In the data rows, 128 means zero.
Two rows play each game, the first against the second. How much does the first row win by? 15 is about a draw, 30 a big win and 0 a big loss. Wins can go round in a circle: one row can beat a second, the second a third and the third the first. Each row has two weighted sums of its numbers, A and B, taken from their middle values. A row wins by its A times the other's B, less its B times the other's A.
(145, 149, 159, 82, 163, 171, 171, 105, 156, 149, 110, 103, 114, 106,
 146, 139)
(118, 145, 82, 123, 117, 107, 142, 118, 132, 126, 100, 173, 112, 173,
 145, 113) >> 11
(161, 130, 141, 126, 97, 121, 140, 93, 112, 91, 130, 104, 123, 132,
 97, 145)
(144, 132, 133, 106, 129, 130, 164, 131, 139, 123, 121, 124, 126, 114,
 130, 151) >> 12
(114, 151, 140, 77, 150, 140, 158, 142, 149, 155, 112, 138, 98, 120,
 120, 127)
(131, 126, 89, 161, 83, 101, 107, 117, 110, 113, 123, 142, 98, 192,
 113, 146) >> 16
(121, 155, 109, 116, 128, 103, 150, 130, 154, 141, 121, 127, 98, 154,
 136, 126)
(139, 104, 119, 142, 113, 147, 98, 84, 92, 103, 99, 177, 141, 133,
 129, 126) >> 13
(154, 129, 147, 150, 104, 136, 131, 139, 123, 117, 152, 90, 150, 114,
 93, 161)
(171, 163, 142, 115, 131, 161, 128, 77, 142, 129, 78, 141, 154, 111,
 155, 97) >> 26
(90, 52, 100, 232, 74, 61, 0, 160, 8, 110, 129, 255, 151, 166,
 152, 44)
(94, 54, 126, 184, 96, 63, 63, 172, 74, 83, 176, 151, 149, 120,
 113, 97) >> 13
(123, 121, 68, 176, 68, 91, 105, 121, 82, 116, 124, 192, 96, 191,
 122, 149)
(122, 125, 105, 129, 115, 121, 135, 107, 123, 131, 132, 136, 110, 156,
 116, 150) >> 15
(116, 150, 134, 83, 134, 135, 154, 128, 147, 151, 123, 114, 95, 111,
 119, 150)
(126, 161, 174, 92, 161, 159, 151, 155, 163, 176, 163, 77, 123, 96,
 107, 164) >> 10
(106, 133, 97, 155, 98, 104, 142, 143, 119, 130, 137, 131, 102, 164,
 99, 160)
(172, 137, 217, 128, 134, 187, 130, 131, 148, 123, 177, 44, 185, 36,
 104, 171) >> 20
(132, 137, 75, 142, 124, 134, 92, 96, 106, 106, 74, 206, 149, 167,
 167, 84)
(96, 117, 63, 188, 85, 87, 111, 139, 92, 127, 143, 147, 86, 201,
 104, 177) >> 14
(143, 193, 108, 117, 137, 110, 143, 152, 152, 150, 94, 150, 114, 154,
 146, 95)
(88, 71, 131, 150, 134, 81, 87, 169, 83, 112, 160, 142, 143, 111,
 118, 85) >> 21
(53, 79, 132, 162, 146, 85, 93, 214, 130, 163, 201, 99, 128, 92,
 98, 122)
(104, 93, 122, 133, 121, 106, 116, 127, 112, 106, 143, 134, 136, 120,
 129, 102) >> 15
(141, 125, 147, 133, 151, 172, 120, 92, 124, 122, 101, 137, 177, 88,
 171, 84)
(135, 131, 153, 107, 144, 126, 148, 114, 143, 125, 133, 112, 142, 110,
 142, 120) >> 11
(143, 143, 144, 125, 115, 133, 140, 118, 132, 127, 124, 120, 119, 128,
 109, 149)
(106, 65, 145, 175, 112, 88, 62, 149, 82, 126, 183, 115, 161, 101,
 110, 91) >> 17
(70, 159, 98, 124, 164, 130, 159, 158, 191, 238, 125, 107, 76, 178,
 144, 144)
(124, 181, 77, 138, 146, 87, 119, 163, 142, 162, 98, 191, 120, 173,
 170, 77) >> 29
(128, 142, 137, 106, 140, 144, 158, 117, 134, 132, 129, 131, 114, 115,
 124, 146)
(142, 147, 130, 105, 130, 132, 141, 117, 149, 129, 117, 128, 118, 127,
 126, 129) >> 16
(141, 131, 127, 112, 129, 125, 150, 106, 134, 120, 126, 120, 123, 120,
 119, 147)
(152, 169, 125, 122, 137, 142, 128, 112, 143, 123, 86, 152, 144, 131,
 164, 101) >> 18
(142, 146, 108, 94, 120, 131, 160, 89, 148, 114, 109, 122, 94, 147,
 108, 151)
(143, 143, 133, 97, 134, 134, 170, 105, 139, 130, 120, 112, 116, 118,
 138, 146) >> 16
(155, 160, 163, 82, 151, 156, 162, 119, 160, 156, 110, 107, 118, 109,
 140, 129)
(101, 128, 103, 127, 116, 111, 140, 130, 122, 103, 132, 141, 110, 143,
 104, 154) >> 17
(146, 141, 139, 96, 119, 115, 150, 124, 122, 129, 128, 114, 117, 120,
 101, 145)
(128, 131, 141, 117, 129, 129, 147, 117, 126, 112, 113, 129, 119, 123,
 128, 139) >> 15
(138, 164, 98, 89, 143, 108, 152, 146, 145, 139, 115, 143, 92, 164,
 129, 115)
(144, 157, 104, 127, 124, 132, 127, 120, 124, 120, 89, 170, 146, 153,
 160, 109) >> 9
(134, 144, 136, 91, 133, 132, 166, 133, 144, 139, 124, 116, 110, 124,
 116, 145)
(139, 129, 137, 119, 118, 132, 151, 110, 130, 119, 130, 105, 136, 112,
 115, 152) >> 16
(132, 138, 121, 105, 121, 125, 155, 143, 137, 119, 127, 138, 115, 129,
 122, 134)
(112, 80, 102, 173, 86, 82, 77, 148, 71, 89, 137, 185, 145, 156,
 124, 107) >> 19
(140, 121, 96, 127, 115, 134, 97, 110, 113, 104, 95, 181, 127, 151,
 136, 109)
(133, 151, 91, 143, 119, 121, 93, 111, 105, 124, 71, 212, 133, 169,
 159, 76) >> 4
(62, 105, 83, 151, 130, 96, 116, 169, 142, 153, 164, 104, 117, 146,
 105, 143)
(117, 136, 117, 128, 119, 117, 147, 149, 124, 140, 139, 129, 98, 150,
 110, 159) >> 15
(165, 122, 164, 132, 112, 157, 131, 118, 128, 118, 142, 80, 150, 89,
 108, 156)
(82, 45, 110, 183, 124, 91, 47, 150, 65, 81, 158, 172, 175, 115,
 132, 64) >> 9
(149, 138, 136, 116, 120, 136, 136, 110, 123, 115, 121, 120, 132, 114,
 107, 148)
(136, 128, 92, 131, 115, 116, 118, 117, 99, 102, 98, 180, 115, 156,
 131, 118) >> 13
(126, 133, 135, 108, 119, 115, 129, 144, 127, 120, 131, 138, 92, 141,
 110, 140)
(103, 122, 94, 133, 125, 114, 138, 151, 142, 142, 154, 110, 100, 157,
 115, 166) >> 24
(167, 116, 174, 105, 128, 198, 123, 41, 128, 114, 112, 94, 164, 60,
 138, 144)
(111, 199, 58, 143, 159, 117, 156, 148, 181, 176, 91, 161, 120, 200,
 196, 110) >> 6
(128, 146, 140, 91, 148, 142, 158, 136, 163, 127, 139, 104, 101, 114,
 108, 146)
(133, 141, 125, 120, 129, 123, 153, 129, 133, 130, 119, 125, 113, 136,
 127, 137) >> 17
(122, 130, 126, 107, 122, 138, 153, 127, 130, 118, 116, 125, 119, 127,
 126, 137)
(137, 139, 133, 106, 129, 133, 143, 135, 129, 148, 120, 126, 112, 128,
 128, 134) >> 13
(123, 157, 146, 93, 138, 134, 159, 146, 151, 144, 135, 114, 102, 110,
 103, 151)
(138, 133, 116, 110, 132, 126, 145, 128, 145, 121, 134, 125, 118, 133,
 113, 151) >> 22
(131, 109, 112, 126, 124, 116, 108, 108, 121, 130, 117, 142, 133, 130,
 141, 117)
(121, 127, 134, 103, 131, 133, 148, 117, 138, 114, 118, 124, 120, 122,
 135, 140) >> 15
(116, 143, 160, 80, 144, 153, 161, 135, 147, 150, 142, 105, 93, 119,
 116, 151)
(68, 49, 129, 170, 112, 79, 68, 167, 92, 77, 180, 136, 158, 102,
 119, 83) >> 23
(173, 151, 159, 111, 164, 201, 139, 61, 139, 132, 76, 127, 161, 112,
 176, 110)
(129, 91, 101, 180, 84, 77, 77, 141, 53, 94, 134, 198, 138, 162,
 120, 94) >> 14
(115, 100, 132, 129, 131, 115, 111, 137, 111, 134, 142, 132, 136, 116,
 116, 120)
(136, 123, 148, 126, 124, 119, 126, 116, 128, 113, 137, 104, 141, 111,
 118, 125) >> 15
(137, 139, 122, 121, 128, 125, 146, 120, 137, 108, 117, 121, 133, 128,
 126, 146)
(153, 132, 102, 170, 70, 99, 90, 134, 73, 124, 98, 212, 104, 185,
 113, 115) >> 16
(121, 144, 138, 88, 134, 135, 156, 135, 154, 130, 127, 111, 103, 122,
 107, 137)
(120, 37, 201, 204, 130, 130, 48, 210, 88, 99, 240, 62, 217, 41,
 88, 110) >> 27
(67, 140, 106, 140, 151, 143, 142, 196, 168, 180, 176, 81, 84, 147,
 115, 209)
(152, 132, 156, 91, 140, 172, 142, 73, 149, 134, 100, 108, 148, 92,
 140, 120) >> 16
(104, 32, 176, 230, 83, 118, 29, 202, 55, 84, 234, 99, 215, 68,
 85, 122)
(122, 124, 127, 126, 114, 121, 122, 127, 123, 118, 129, 125, 125, 130,
 128, 122) >> 16
(67, 45, 108, 177, 129, 74, 50, 150, 72, 96, 150, 181, 179, 111,
 153, 47)
(179, 120, 180, 137, 95, 155, 123, 102, 115, 121, 152, 81, 156, 94,
 108, 167) >> 10
(121, 152, 151, 105, 147, 140, 150, 138, 152, 145, 127, 109, 92, 128,
 105, 143)
(150, 132, 207, 117, 141, 181, 137, 155, 149, 152, 182, 49, 148, 72,
 107, 168) >> 11
(109, 103, 117, 147, 113, 88, 106, 148, 109, 100, 150, 135, 132, 121,
 110, 113)
(139, 111, 95, 119, 119, 129, 129, 112, 121, 106, 101, 177, 129, 147,
 161, 112) >> 13
(129, 140, 119, 107, 121, 118, 156, 119, 139, 111, 109, 133, 119, 124,
 121, 137)
(144, 145, 217, 86, 178, 192, 165, 161, 181, 171, 171, 45, 149, 55,
 121, 172) >> 13
(180, 128, 195, 128, 124, 179, 110, 85, 108, 118, 136, 96, 157, 68,
 108, 138)
(144, 151, 139, 98, 135, 128, 153, 132, 139, 133, 123, 120, 102, 123,
 124, 135) >> 21
(167, 112, 171, 151, 96, 146, 117, 133, 120, 87, 173, 82, 147, 103,
 99, 165)
(173, 151, 149, 108, 148, 182, 151, 88, 143, 139, 80, 147, 147, 110,
 158, 120) >> 15
(117, 158, 188, 81, 185, 188, 178, 177, 197, 194, 160, 65, 113, 93,
 116, 182)
(116, 151, 144, 103, 138, 141, 143, 135, 150, 156, 136, 111, 109, 119,
 112, 147) >> 9
(150, 151, 151, 115, 128, 128, 145, 111, 138, 116, 119, 103, 124, 106,
 116, 126)
(170, 132, 222, 67, 172, 221, 167, 57, 175, 188, 124, 23, 139, 72,
 140, 163) >> 13
(105, 54, 164, 186, 114, 114, 66, 138, 80, 91, 170, 111, 193, 74,
 115, 93)
(140, 145, 137, 104, 121, 127, 138, 130, 150, 137, 119, 126, 123, 122,
 115, 134) >> 14
(138, 138, 124, 101, 130, 129, 144, 116, 155, 119, 114, 125, 115, 123,
 126, 127)
(143, 135, 88, 152, 100, 128, 55, 85, 91, 101, 56, 241, 150, 169,
 168, 62) >> 10
(91, 85, 67, 184, 143, 69, 73, 169, 88, 94, 129, 213, 176, 139,
 186, 33)
(133, 137, 127, 103, 140, 136, 162, 112, 145, 121, 115, 118, 123, 122,
 138, 136) >> 16
(121, 143, 126, 105, 132, 130, 148, 114, 135, 128, 109, 128, 127, 120,
 132, 136)
(136, 146, 157, 85, 153, 157, 164, 101, 161, 147, 104, 98, 114, 111,
 136, 136) >> 17
(68, 107, 112, 131, 145, 99, 122, 174, 145, 150, 171, 110, 118, 117,
 103, 125)
(125, 135, 130, 106, 125, 130, 145, 115, 134, 142, 119, 131, 106, 131,
 116, 136) >> 16
(103, 158, 171, 74, 158, 158, 162, 158, 178, 178, 158, 75, 111, 102,
 110, 172)
(149, 125, 127, 126, 113, 130, 140, 104, 126, 117, 135, 91, 139, 127,
 103, 146) >> 5
(87, 108, 61, 211, 87, 104, 110, 159, 109, 153, 172, 106, 90, 207,
 108, 200)
(161, 142, 124, 119, 108, 117, 141, 110, 117, 112, 118, 123, 114, 141,
 113, 130) >> 11
(91, 53, 116, 169, 119, 65, 74, 170, 91, 111, 182, 135, 144, 125,
 118, 93)
(133, 149, 130, 113, 132, 128, 137, 135, 134, 142, 121, 126, 105, 139,
 117, 131) >> 12
(116, 159, 162, 93, 158, 138, 160, 147, 158, 139, 137, 104, 101, 100,
 99, 145)
(137, 127, 158, 116, 141, 153, 153, 128, 146, 132, 141, 94, 133, 99,
 103, 173) >> 23
(142, 127, 155, 137, 110, 128, 119, 134, 100, 111, 135, 123, 124, 124,
 85, 150)
(138, 130, 133, 125, 114, 127, 136, 102, 130, 121, 125, 108, 130, 130,
 100, 151) >> 18
(110, 130, 141, 132, 145, 124, 133, 140, 133, 121, 138, 131, 119, 111,
 108, 137)
(158, 131, 131, 144, 102, 140, 77, 81, 84, 106, 102, 171, 152, 127,
 139, 104) >> 11
(108, 116, 129, 130, 127, 108, 114, 146, 106, 111, 143, 140, 124, 105,
 112, 111)
(140, 143, 114, 113, 108, 122, 145, 108, 120, 108, 104, 148, 117, 131,
 139, 130) >> 11
(129, 76, 148, 193, 89, 118, 78, 160, 78, 69, 192, 107, 163, 91,
 83, 152)
(150, 137, 145, 102, 111, 124, 150, 123, 122, 129, 111, 131, 117, 131,
 120, 133) >> 14
(87, 112, 62, 189, 95, 100, 114, 152, 128, 168, 179, 102, 76, 205,
 100, 200)
(72, 67, 106, 162, 137, 71, 83, 181, 103, 117, 161, 155, 150, 120,
 144, 73) >> 7
(137, 146, 137, 87, 140, 140, 159, 133, 144, 132, 119, 125, 96, 107,
 113, 141)
(134, 145, 131, 100, 134, 123, 152, 119, 139, 146, 117, 129, 109, 117,
 119, 134) >> 11
(147, 152, 132, 116, 124, 121, 143, 129, 143, 129, 114, 129, 116, 138,
 124, 129)
(160, 164, 139, 93, 129, 140, 161, 122, 152, 132, 112, 122, 110, 130,
 107, 149) >> 14
(115, 109, 148, 130, 128, 98, 112, 160, 106, 122, 146, 145, 121, 123,
 108, 105)
(161, 173, 123, 104, 151, 132, 151, 117, 142, 136, 89, 145, 111, 144,
 156, 115) >> 14
(127, 141, 113, 96, 140, 122, 146, 121, 146, 133, 116, 130, 97, 145,
 133, 118)
(152, 110, 120, 145, 107, 143, 86, 83, 80, 107, 107, 178, 135, 133,
 134, 116) >> 12
(185, 119, 178, 152, 95, 165, 111, 123, 108, 112, 151, 87, 170, 89,
 91, 155)
(68, 95, 87, 171, 116, 108, 118, 160, 141, 131, 168, 96, 102, 151,
 91, 173) >> 12
(72, 76, 124, 169, 128, 79, 73, 173, 93, 117, 158, 155, 149, 92,
 117, 72)
(158, 148, 202, 112, 151, 168, 144, 168, 153, 153, 163, 68, 144, 81,
 102, 161) >> 16
(111, 138, 11, 174, 108, 75, 130, 140, 134, 150, 106, 174, 74, 254,
 172, 127)
(170, 125, 113, 153, 92, 129, 43, 88, 75, 119, 72, 209, 146, 166,
 143, 66) >> 21
(138, 128, 122, 112, 119, 132, 153, 108, 135, 117, 114, 138, 115, 132,
 122, 139)
(144, 126, 108, 142, 113, 127, 117, 103, 127, 123, 111, 135, 127, 151,
 140, 132) >> 19
(120, 149, 119, 96, 140, 122, 158, 129, 147, 144, 114, 135, 104, 144,
 130, 132)
(147, 116, 115, 122, 114, 136, 127, 83, 120, 77, 123, 143, 130, 133,
 137, 139) >> 16
(133, 130, 135, 128, 103, 116, 122, 135, 113, 108, 128, 130, 123, 127,
 91, 148)
(157, 145, 128, 169, 139, 196, 71, 42, 135, 75, 53, 178, 221, 94,
 212, 59) >> 17
(139, 124, 106, 122, 108, 118, 119, 97, 111, 96, 98, 148, 130, 139,
 130, 105)
(132, 130, 136, 107, 134, 120, 130, 143, 123, 131, 129, 134, 123, 122,
 133, 114) >> 12
(117, 151, 162, 73, 163, 171, 170, 117, 184, 151, 123, 72, 116, 111,
 127, 157)
(90, 216, 65, 126, 192, 132, 160, 172, 198, 252, 95, 111, 57, 216,
 179, 137) >> 9
(111, 126, 96, 158, 95, 108, 140, 142, 123, 116, 143, 131, 98, 167,
 104, 172)
(100, 147, 100, 111, 138, 111, 140, 139, 142, 156, 121, 142, 89, 162,
 136, 139) >> 21
(152, 152, 144, 108, 154, 155, 149, 98, 141, 121, 99, 131, 136, 122,
 142, 113)
(92, 141, 60, 133, 140, 105, 153, 131, 152, 155, 112, 133, 98, 182,
 140, 144) >> 16
(60, 42, 89, 212, 97, 63, 57, 206, 67, 121, 197, 143, 128, 138,
 105, 119)
(147, 123, 150, 134, 113, 152, 125, 80, 113, 95, 113, 127, 143, 107,
 126, 136) >> 19
(45, 132, 130, 110, 208, 173, 181, 183, 227, 255, 166, 29, 70, 149,
 154, 197)
(153, 136, 133, 112, 116, 131, 150, 107, 121, 122, 117, 112, 119, 120,
 110, 148) >> 13
(129, 99, 117, 139, 120, 120, 92, 103, 105, 111, 114, 156, 154, 142,
 151, 97)
(68, 46, 128, 147, 144, 101, 96, 167, 101, 103, 174, 125, 161, 79,
 128, 93) >> 14
(81, 62, 133, 140, 131, 84, 84, 158, 95, 106, 170, 131, 149, 109,
 119, 79)
(108, 153, 126, 94, 148, 116, 157, 140, 170, 155, 123, 115, 87, 145,
 125, 144) >> 14
(123, 151, 143, 90, 136, 135, 149, 128, 148, 155, 126, 121, 92, 132,
 104, 148)
(160, 154, 199, 62, 191, 241, 189, 63, 179, 179, 87, 61, 134, 102,
 175, 153) >> 11
(112, 114, 155, 133, 128, 100, 118, 153, 118, 133, 150, 126, 135, 115,
 115, 117)
(131, 110, 100, 145, 86, 91, 101, 129, 105, 93, 127, 152, 124, 146,
 129, 110) >> 14
(139, 118, 150, 126, 111, 127, 129, 116, 120, 114, 145, 115, 139, 106,
 115, 133)
(150, 127, 139, 113, 121, 135, 141, 87, 132, 120, 119, 91, 132, 112,
 119, 139) >> 12
(126, 142, 106, 105, 142, 116, 154, 120, 141, 130, 108, 137, 94, 151,
 138, 132)
(151, 131, 117, 115, 121, 123, 120, 101, 112, 126, 103, 153, 119, 153,
 130, 119) >> 14
(127, 108, 92, 140, 97, 118, 135, 113, 112, 85, 130, 150, 120, 152,
 120, 150)
(144, 148, 134, 106, 137, 117, 149, 131, 146, 145, 113, 135, 107, 143,
 119, 134) >> 16
(158, 176, 121, 122, 161, 194, 164, 82, 172, 126, 55, 139, 166, 132,
 194, 103)
(87, 115, 140, 117, 161, 116, 137, 161, 151, 140, 171, 85, 134, 100,
 105, 132) >> 14
(121, 132, 125, 109, 131, 121, 147, 125, 140, 119, 116, 140, 89, 145,
 111, 138)
(115, 135, 125, 127, 132, 121, 144, 151, 145, 149, 149, 112, 106, 138,
 107, 166) >> 21
(120, 118, 134, 123, 136, 113, 133, 129, 135, 135, 130, 116, 127, 126,
 123, 117)
(82, 56, 119, 170, 118, 81, 81, 152, 87, 94, 164, 146, 160, 106,
 138, 81) >> 15
(109, 110, 140, 150, 132, 96, 121, 149, 120, 131, 148, 139, 128, 130,
 121, 110)
(147, 177, 136, 99, 153, 129, 144, 146, 149, 152, 107, 141, 118, 141,
 140, 108) >> 21
(110, 150, 87, 114, 137, 107, 158, 133, 137, 166, 117, 146, 82, 172,
 135, 142)
(91, 129, 102, 139, 118, 115, 141, 157, 135, 159, 158, 108, 84, 170,
 97, 173) >> 12
(163, 187, 114, 123, 128, 115, 128, 147, 134, 141, 85, 187, 125, 173,
 170, 86)
(167, 169, 129, 120, 160, 227, 142, 45, 155, 131, 50, 126, 192, 107,
 209, 95) >> 6
(138, 139, 129, 122, 127, 134, 148, 122, 138, 127, 133, 120, 120, 135,
 126, 141)
(142, 153, 136, 86, 136, 107, 152, 135, 134, 148, 129, 136, 103, 137,
 116, 123) >> 17
(81, 80, 77, 181, 103, 87, 93, 172, 99, 117, 173, 132, 110, 155,
 107, 140)
(161, 125, 155, 132, 107, 144, 133, 109, 116, 107, 133, 106, 133, 113,
 96, 152) >> 17
(145, 173, 208, 95, 170, 167, 161, 179, 165, 150, 170, 68, 138, 68,
 96, 166)
(148, 143, 117, 126, 119, 123, 127, 122, 114, 125, 100, 175, 122, 141,
 149, 105) >> 12
(144, 142, 136, 110, 129, 121, 147, 115, 125, 146, 111, 124, 115, 133,
 118, 135)
(175, 164, 175, 125, 186, 255, 133, 13, 177, 131, 30, 131, 224, 77,
 235, 78) >> 16
